In the rows, zero is written as 128.
One turn or mirror swaps these rows in pairs. Which row does each one swap with?
j_841: [126 151 119 157 191 146 148 124 129 123  90 131 136 133 133 130]
j_288: [117 148 121 109 161 146 104 185 162 134 147 132 132 115 113 146]
j_153: [122 150 124 103 153 127 139 152 118 133 166 129  93 124 110 135]
j_525: [124 163 133 124 154 135  96 164 146 153 135 113  90 118 110 131]
j_333: [133 156 128 147 184 142 137 127 116 133  84 139 122 138 142 131]
j_416: [100 147 119 112 186 151 124 173 140  94 162 136 131 134 129 121]
j_340: [127 123 119 153 137 128 116 156 141 123 124 163  90 148 133 133]
j_615: [108 159 114 123 162 167 118 146 135 128 141 111 150 112  93 136]
j_168: [ 99 147 152 140 174 107 113 145 152 108  98 147 129 147 143 116]
j_884: [132 143 127 154 166 129 137 117 158  98  88 128 131 130 122 155]
j_354: [136 158 129 156 164 121 155 169 133  98 105 152 104 125 126 145]
j_277: [104 128 139 134 207 104 113 131 144 126 117 120 108 113 127 125]
j_810: [118 150 137 126 158 142  95 165 149 157 128 114  88 118 114 133]
j_950: [118 133 130 161 160 142 141 162 183 128 118 123 103 131 135 154]
j_111: [ 97 151 128 148 156 162 121 180 114 146 130 148 135 124 120 134]
j_983: [126 167 138 114 146 134 136 171 120 136 134 107 149 146 123 150]
j_349: [137 155 120 152 158 134 137 119 152  91 103 119 133 131 114 163]
j_814: [ 93 109 133 150 184 125 132 120 154 111 126 130  98 126 125 117]
j_744: [100 149 124 106 158 129 138 139 146  92 162 115  97 134 115 129]
j_190: [129 160 132 108 190  97 100 161 123 124 128 115 132 119 131 138]
j_792: [ 92 107 130 150 172 127 140 124 152 115 122 129 100 129 125 111]
j_667: [146 122 128 124 167 144 121 149 125 115 111 127 106 157 147 173]
j_256: [124 171 105 138 148 164 112 159 143 106 139 128 135 118 101 113]
j_822: [137 140 143 123 173 111 123 156 156 119  96 143 134 136 144 166]
j_544: [125 163  91 144 145 166 109 161 139 110 140 135 110 128 108 118]
j_476: [100 153 124 125 154 116 125 131 104 105 161 119 135 144 119 126]
j_593: [108 151 122 131 165 171 123 136 142 138 124 107 145 109  94 135]
j_42: [130 153 130 115 173 133 135 159 101 153 147 145 106 131 130 129]
j_267: [109 110 140 144 143 124 122 129 136 136 116 151  96 149 139 150]
j_358: [102 144 127 117 153 116 115 133 104 100 156 118 138 143 112 125]
j_594: [121 168  92 150 145 157 117 153 139 108 132 122 136 130  99 115]
j_104: [115 101 114 132 174 135  91 171 161 106 120 130 117 129 136 141]
j_678: [149 131 130 121 162 134 120 154 121 108 117 122 103 155 145 176]
j_19: [ 79 127 152 129 160 128 120 114 135 128 116 127 120 152 141 135]
j_933: [111 118 111 117 158 124  92 154 123  86 146 120 134 145 113 137]
j_505: [132 149 131 154 187 148 139 123 136 115  87 138 139 131 144 136]

Swapped with j_19: j_744
Swapped with j_884: j_615
Swapped with j_505: j_256
Swapped with j_111: j_354

